Families of rows that turns and mirrors carry onto each other, the same ones carrying the whole set onto itself: the rest of each named row's family, in list order
6 families of 6 rows
Duk: -328 -564  -17   98  332  212  -76  -55 -172   60
belo:  266 -127 -597 -134  596  138   73 -181  -76  -19
Tuni: -168 -332 -118  127  204   74  255  502  130 -417
sapon: -130 -249  -68  293  644  -86   62  -14 -208  192
pigo:  218 -530  -87  171   74  -97  380  165 -264  176
vefot:  -15 -327 -363  -50  -45  304  393  410  238 -141
mubi:  244 -227 -111  274  443  228   28 -307    6  178
komup:   52 -599  -80  188  366  211  172  -44    3  371
vugot: -312 -483 -157   65  561  -63  260  279  -92  238
gile: -404 -341 -359 -167  330   51  352  458   18   -4
gugag:  -54 -566 -428  138  102  173   66   94 -420  210
vep: -108 -592  -11  112  416  -89  -28   35  -66  297
lavu:  -55  121 -188  302  499   -6  -53 -137 -204  -85
latal: -161 -284 -108    1  567  224 -151 -304  -44  -79
nopad:  376  -42 -583  -30  514   13  275  174   73 -244
sube:  180   54 -402   37   39  299  223  151  238 -337
ler:  268  -26 -474 -330  178  118  274 -178   -4 -153
des:    9  -33 -189  -53  623  166  -16 -151  179 -367
Gib:   63 -383 -527  -53  385  212  -35 -232 -310  208
Ton: -314   32 -476 -160  184  123  226  340   23 -299
lagon:  232 -102 -339 -110  108  138   84 -365 -263   12
Sev:  266 -219 -499  166  235  -35  368  502  -46 -242
Keti: -140  270 -396   79  275   99   29   41  -93 -341
zoni:  -83 -644 -208   19  121  251  362  307  111  210
Babov:   64 -492 -417  237   27   37  276  463 -280  -15
dop:  140  145 -246   66  314   10 -178 -167   50 -269
ruge: -182 -296 -337 -196   47    9  218  493  212 -213
Dif:    0  -51 -206   16  436   87  178  256  271 -536
nar:  208 -355 -137  146   53   26  144 -205 -390  181
kopo:  289 -194 -420 -300  196  -10  525  189  103 -162
Gop: -222 -636 -148  -79  202  -46  190  407   70  144
Mageb:    5   98 -388 -123   90   49   30  208  200 -424
bog:  305   95 -283  194  282  263   52 -203  131 -178
Bunam:   82 -195  -61  194  483  -51 -198 -241  -86   99
muzi: -344 -582  -21  172  151  140  128  344  -80 -120
gep:  257 -452 -223  -47  154 -120  566  357  -14    0

Which other rows belong to the same family as Gib? belo, gugag, nopad, Sev, Babov
Which other rows belong to the same family as vep? dop, ruge, Gop, Mageb, Bunam
Which other rows belong to the same family as des? Duk, Tuni, latal, Dif, muzi
Which other rows belong to the same family as bog? vefot, mubi, komup, sube, zoni

Families of rows that turns and mirrors carry onto each other, the same ones carrying the whole set onto itself: the rest of each named row's family, in list order
5 families of 8 rows
zum:  238  -52  468 -932  126  308  135 -151  212 -301  434 -329
vepo:  138   -6  593  -34  158  -19   10  272  439  230  439 -388
fada:  352  188  284 -839   -2  260   77 -116  205 -314  198 -309
vilek:   72   78  358 -136 -115 -110  153  231  266  142  -10 -622
modud: -344   37  378 -428  178  -40  159 -324 -205 -129  342  -42
pofav:    7 -116  103 -500 -230  129  128 -134  142 -107   85 -783
Denup: -244  197  292 -444  294   31   84 -178 -186   28  288   92
pup:    2 -100  732 -221  395  423 -361    6  172   23  457 -424
vazi:  150  211  297 -689  222  170  262 -134   79 -184  349  118
sevo:  264  -70  685    6  176   53  -38   11  373  242  325 -475
zamob:  294  133  276 -834  107  392   95    5  286 -332  301 -433
vasod:   85   64  447 -579  193  219  473 -240   48 -236  331   29
vas: -389   42  493 -425  225  108 -388 -188 -135  -43  488 -343
mema:  -40    6  670 -274  300  224 -399   88  248   87  646 -392
Lasa:  120   50  171 -548 -165   84  -33    0  155 -243   47 -803
durad:   87  107  305 -645  304  193  426  -21  201 -171  365   58
poso:  106  -50  317 -728 -124  196   71 -196   27 -211   88 -785
sime:  251  -32  426 -128 -122 -182  120  -29  305   79   37 -626
ketu: -302   33  465 -404  204  233 -451  172 -180   87  298 -390
sugul:  303  133  448 -753   62  491  245 -106  179 -303  146 -391
gopo:   89 -111  336 -204 -135  -57  356  -42   49   79    8 -705
fik: -488  -96  378 -369  170  204 -329   49 -134   56  156 -202
ruvat:  117  -62  226 -904   22  395   68 -142  294 -242  316 -508
puzu:  115 -224  264  -10 -138   15  329   18  235   93  189 -552
guko:    1  -54  424 -670  238  -22  314  -35  133 -130  498  130
vigin:  143  157  315 -550 -150  252   68   70  141 -136 -118 -743
lodot:  152  -36  677 -218  283  476 -249  266  145  166  459 -443
vuv:   24  -79  331 -788  242  242  297  -64  338 -140  430   36
risas:  -83 -158  591 -227  211  540 -415  134  101   58  360 -390
Molog:   86 -103  315  -40 -109 -211  176   59  220   -2  110 -630
zib: -398    6  326 -447  172 -166  -14   61 -183   34  295  -26
zut: -312  147  471 -323  342  190 -346 -167 -193  156  310 -246
sep:  279 -123  585    4  134  163  303  188  242  231  314 -434
lom:   21   28  695 -168  356  302 -388  -62  141  224  427 -427
giv: -384   82  278 -429  307  -14  210 -109 -144  -29  175    6
binag: -423   31  474 -389  327  247 -339 -119 -196   -9  211 -348
muzik:  227 -239  572   33  124  364   50  156  340  126  430 -360
bidad:  214 -183  661   59  218   67   72   87  379   90  425 -375
dated: -385  -96  291 -498  219  -20  179   -9   50   19  237  137
dafov:  276   98  272 -566 -218   14   15  -95  199 -188  -40 -663

Which other rows belong to the same family as vasod? vepo, vilek, modud, vas, mema, sugul, vigin
Which other rows belong to the same family as fada? Denup, vazi, sevo, sime, zut, lom, dafov
Which other rows belong to the same family as ketu? zum, poso, gopo, guko, lodot, zib, sep
Which other rows belong to the same family as vuv? pofav, fik, ruvat, puzu, risas, muzik, dated

Families of rows that turns and mirrors carry onto each other, the same ones carrying the whole set onto itself: the rest of each named row's family, in list order
3 families of 6 rows
P:  260   -2   39  -58   93 -242    9  508  -45  -18  499 -184 -105  -44  -88 -156 -245
M:   46  -26  395  277 -149 -251 -318  146  -15  147  130 -165 -603 -436  154  172   29
G:  -97  250 -202  532  227  219 -483  539  202  181  235 -112  136 -378 -279 -321  111
F: -162 -143   18   39  315  263 -349  140  382    6 -254   -5 -270 -958 -183 -217   84
W:   53  411 -192  201  376  -38 -192  744  176  -70  354  -41  -72 -118   51 -205  -43
S:   42 -305  341  168  -21 -197 -311  316 -148  134  278 -432 -324 -173    7   21  -52
T:  -29  135 -200   24  450  336 -235  294  351  -36 -163   76  -49 -839 -342 -329 -106
Q:   25  214  -71  558 -150  139 -417  131  266  314  181  100  -14 -723 -375 -250  119
D:  139  108   62 -247  546   45  -33  405  -31 -181 -113 -155 -349 -456  -89  -58 -424
N:  -90 -196  -85  300 -118   69 -360  259  455  187  337   28   53 -628 -231 -382  338
C:  -62 -383  252  -85  206  117 -282   40  130   21 -221 -204 -406 -830 -166  -78  -71
H:   20  -78  154  246 -304 -149 -258   38  403  176  227  165 -365 -752   -3 -104  279
U:   85  278 -138  -38  601  263 -153  435   68 -101 -147  -69 -103 -565 -313 -216 -372
Y:   33  670 -167  545  212  104 -374  490  188  122  139  114 -139 -449 -100 -129   -4
E:  313  552 -103  109  118 -177   28  479   99  -29  368  162 -202 -259  -57 -110 -252
B: -165 -331  227  194  -86 -153 -383  273  330   92  239 -151 -380 -488  188  -82  377
J:  121 -267  242 -313  289  -36  -46  158    4 -106 -103 -199 -436 -601 -107  -33 -315
K:  337  145  237  147  -86 -245  -76  234 -238  138  313 -170 -311 -208 -171   53 -367

Which other rows belong to the same family as E? M, Q, H, Y, K
Which other rows belong to the same family as C? F, T, D, U, J

